(in the rows, 128 means zero)
Turns in one plane each, and the order they were made in; the first pair answered:
turn U:
[189 113 120 158 100 105 133 118]  ->  [198 152 118 128 103 126 122 117]
[145 133 139 131 144 110 115 139]  ->  [146 144 144 126 147 122 115 133]
[147 148 146 124 141 140 149 118]  ->  [142 120 148 144 138 124 158 120]
turn M:
[112 117 143 162 163 124 136 134]  ->  [121 120 141 160 168 118 133 137]
[ 78 117 105 164 150 114 105 152]  ->  [ 73 128 111 161 162 127 109 152]
[124 131 144  96  96 176 143 124]  ->  [143 151 143  92 114 172 149 132]
turn F:
[113 159 133 136 173 132  81 138]  ->  [133 135 150 134 166 119  68 118]
[118  87 118 156 127  92 131 141]  ->  [109  85 116 151 120 102 130 141]
[160 157 117  98  75 129 143 121]  ->  [151 170 111 100  82 133 149 131]
[130  99 137 112 106 109 151 149]  ->  [121 108 131 112 105 114 156 155]
turn R:
[103 109 155 121 130 156 163 118]  ->  [100 141  99 123 117 127 133 173]
[115 128 133 106 111 187 177 107]  ->  [ 87 159  90 127 122 167 143 159]
[100  82 131 145  94 117 102 126]  ->  [104  81 127 144  93 115 101 128]
Pairs:
Each pair is 2 to 4 turns apart.
[147 151 164 133 182 127 149 109]  ->  [ 87 164 141 128 153 165 161 120] | F then F then F then F
[ 78 151 110 190 184 124 146 179]  ->  [102 152  87 184 160  96 119 200] | U then M
[181 131 146 108 162 137 158 108]  ->  [157 171 111 119 180 128 120 145] | R then M then U
[127 143 140 109 153 161 165 118]  ->  [111 138 137 135 176 149 156 126] | R then R then M then R
[110 157 117 124 137 134 125 146]  ->  [148 144 123 127 141 104 117 142] | M then F
[154  84 158 104 102 128  90  79]  ->  [142 122 178  95 141 167 109  74] | M then M
[112 120 108 130  93 110  54 129]  ->  [107 117 168 112 123 167 101  73] | R then M
[179 136 158 103 125 131 182 106]  ->  [172 128 156  97 101 138 179 101] | F then M
[133 139 139  86 106 165 175 106]  ->  [140 103 122  98  68 133 154 110] | M then M then M then M
[135 148 132 164 157 152 135 119]  ->  [177 139 116 140 113 125 121 125] | R then F
[128 126 118 105 105 102 109 147]  ->  [104 103 135 110 100 117 113 126] | M then R then U
[125 132 134  90  80 137  98  98]  ->  [132 164 143  84 112 152 112 102] | M then M
[162 195 120 125 181 149 131 154]  ->  [135 133 159 171 198 149 167 124] | R then R then U
[ 65 123 112 144  89 146  99 122]  ->  [ 56 122 126 167 128 153 124 120] | M then U
[ 80 135 114 168 160 128 122 142]  ->  [ 71 103 131 151 123 147 130 110] | R then M then R
[123 142 118 125 139 131 138 157]  ->  [101 124 120 130 125 136 134 147] | M then M then M then M
[106 121 148 117 109 164 144 117]  ->  [100 104 114 147  99 122 126 152] | U then R
[141 123 142  91 100 154 159  95]  ->  [116 159 107 150 171 114 138 161] | R then U then M then M
[159 129 130 141 121 100 132 153]  ->  [147 127 124 122  88 117 120 142] | U then M then F
[113 156 120  87 105 169 111 130]  ->  [103 157 118  96 111 173 108 136] | R then R
[126 148 108 131 134  76  98 161]  ->  [141 154 158  85 136 140 161 104] | R then F then M then M
[119  89 161 154 132 100  59  98]  ->  [135  87 161 141 118  95  65  92] | R then R
[115 120 139 143 147 141 129 133]  ->  [145 132 136 110 124 148 131 126] | U then R then U then U
